53, -67, -50, -6, -2
-15, 29, 55, -14, -2
->
53, 29

-11, 13
-10, -59
->
-11, -59

24, -43, 20, 22
11, -58, 5, 20
-23, -32, 18, 23
->
24, -58, 18

63, 31
26, 12
34, 17
->
63, 12

-2, 13, -36, 52, -18
14, 32, -44, 33, -7
12, -38, -61, 37, -13
-22, -9, -53, 46, -33
->
-2, 32, -61, 46

29, 36, 22, -29
-9, -45, -18, 4
-9, -48, -21, 6
13, 60, 43, -32
->
29, -45, -21, -32
---
-10, -4, 42, 37, -47, 26
19, 18, -41, -34, 35, -58
-27, -18, -28, -10, 3, 65
30, -2, 10, -10, -13, 31
->
-4, 42, 37, -47, 26, -10
18, -41, -34, 35, -58, 19
-18, -28, -10, 3, 65, -27
-2, 10, -10, -13, 31, 30

-32, -7, 2, 6
37, -44, 6, 13
-33, 49, -20, -24
-32, 53, -22, -26
-28, -25, 8, 15
26, 37, -25, -29
12, -77, 23, 36
5, -75, 23, 36
->
-7, 2, 6, -32
-44, 6, 13, 37
49, -20, -24, -33
53, -22, -26, -32
-25, 8, 15, -28
37, -25, -29, 26
-77, 23, 36, 12
-75, 23, 36, 5

-38, 4, -9, -43, -9
0, 26, -31, -57, -14
0, 18, -26, 29, -2
-34, 22, -33, -33, 32
->
4, -9, -43, -9, -38
26, -31, -57, -14, 0
18, -26, 29, -2, 0
22, -33, -33, 32, -34

-44, -25, -32, 0, -17, -3, -3
74, 27, 28, -10, -7, -53, 24
45, 29, 47, 4, 17, -22, -8
->
-25, -32, 0, -17, -3, -3, -44
27, 28, -10, -7, -53, 24, 74
29, 47, 4, 17, -22, -8, 45

26, 54
26, -41
-26, 29
26, 4
43, 31
47, 58
9, -12
13, -3
-24, 42
-66, -49
9, -28
->
54, 26
-41, 26
29, -26
4, 26
31, 43
58, 47
-12, 9
-3, 13
42, -24
-49, -66
-28, 9

-58, 53, -32, 30
-34, 36, -9, -10
-6, 14, 45, -29
-34, -42, 59, 28
->
53, -32, 30, -58
36, -9, -10, -34
14, 45, -29, -6
-42, 59, 28, -34

-6, -41, -9, -41
30, 35, -22, -13
54, 24, -28, 74
33, 17, 7, -41
-14, -20, 37, -17
-29, 16, 18, 20
-32, 22, 33, 32
14, -19, 13, -34
8, 37, -19, 20
->
-41, -9, -41, -6
35, -22, -13, 30
24, -28, 74, 54
17, 7, -41, 33
-20, 37, -17, -14
16, 18, 20, -29
22, 33, 32, -32
-19, 13, -34, 14
37, -19, 20, 8

-54, 44, -40, -54, -11, -47, -26, 29
16, -34, 26, -27, 46, 53, -41, -44
33, -56, -43, -15, -41, 15, 45, -9
55, -18, -43, 55, -53, 40, -21, 19
-3, 48, -42, 40, 37, -47, -8, 8
31, 14, 37, -29, -40, 5, -53, 47
50, -39, 13, 39, -49, -26, 43, 6
->
44, -40, -54, -11, -47, -26, 29, -54
-34, 26, -27, 46, 53, -41, -44, 16
-56, -43, -15, -41, 15, 45, -9, 33
-18, -43, 55, -53, 40, -21, 19, 55
48, -42, 40, 37, -47, -8, 8, -3
14, 37, -29, -40, 5, -53, 47, 31
-39, 13, 39, -49, -26, 43, 6, 50

-4, -11, 23, 63, -5, -27, 21, 59, 34, 22, 42, 49
-2, 51, -6, 47, -28, 20, -10, 28, -28, -10, 6, 6
34, -9, 10, -15, -14, 35, -66, -26, -1, -18, -39, -19
19, 51, 16, 27, -28, 32, -1, 34, -35, -33, 20, 17
-52, 41, -17, -8, 3, -37, -42, -25, -21, -20, 31, 19
->
-11, 23, 63, -5, -27, 21, 59, 34, 22, 42, 49, -4
51, -6, 47, -28, 20, -10, 28, -28, -10, 6, 6, -2
-9, 10, -15, -14, 35, -66, -26, -1, -18, -39, -19, 34
51, 16, 27, -28, 32, -1, 34, -35, -33, 20, 17, 19
41, -17, -8, 3, -37, -42, -25, -21, -20, 31, 19, -52
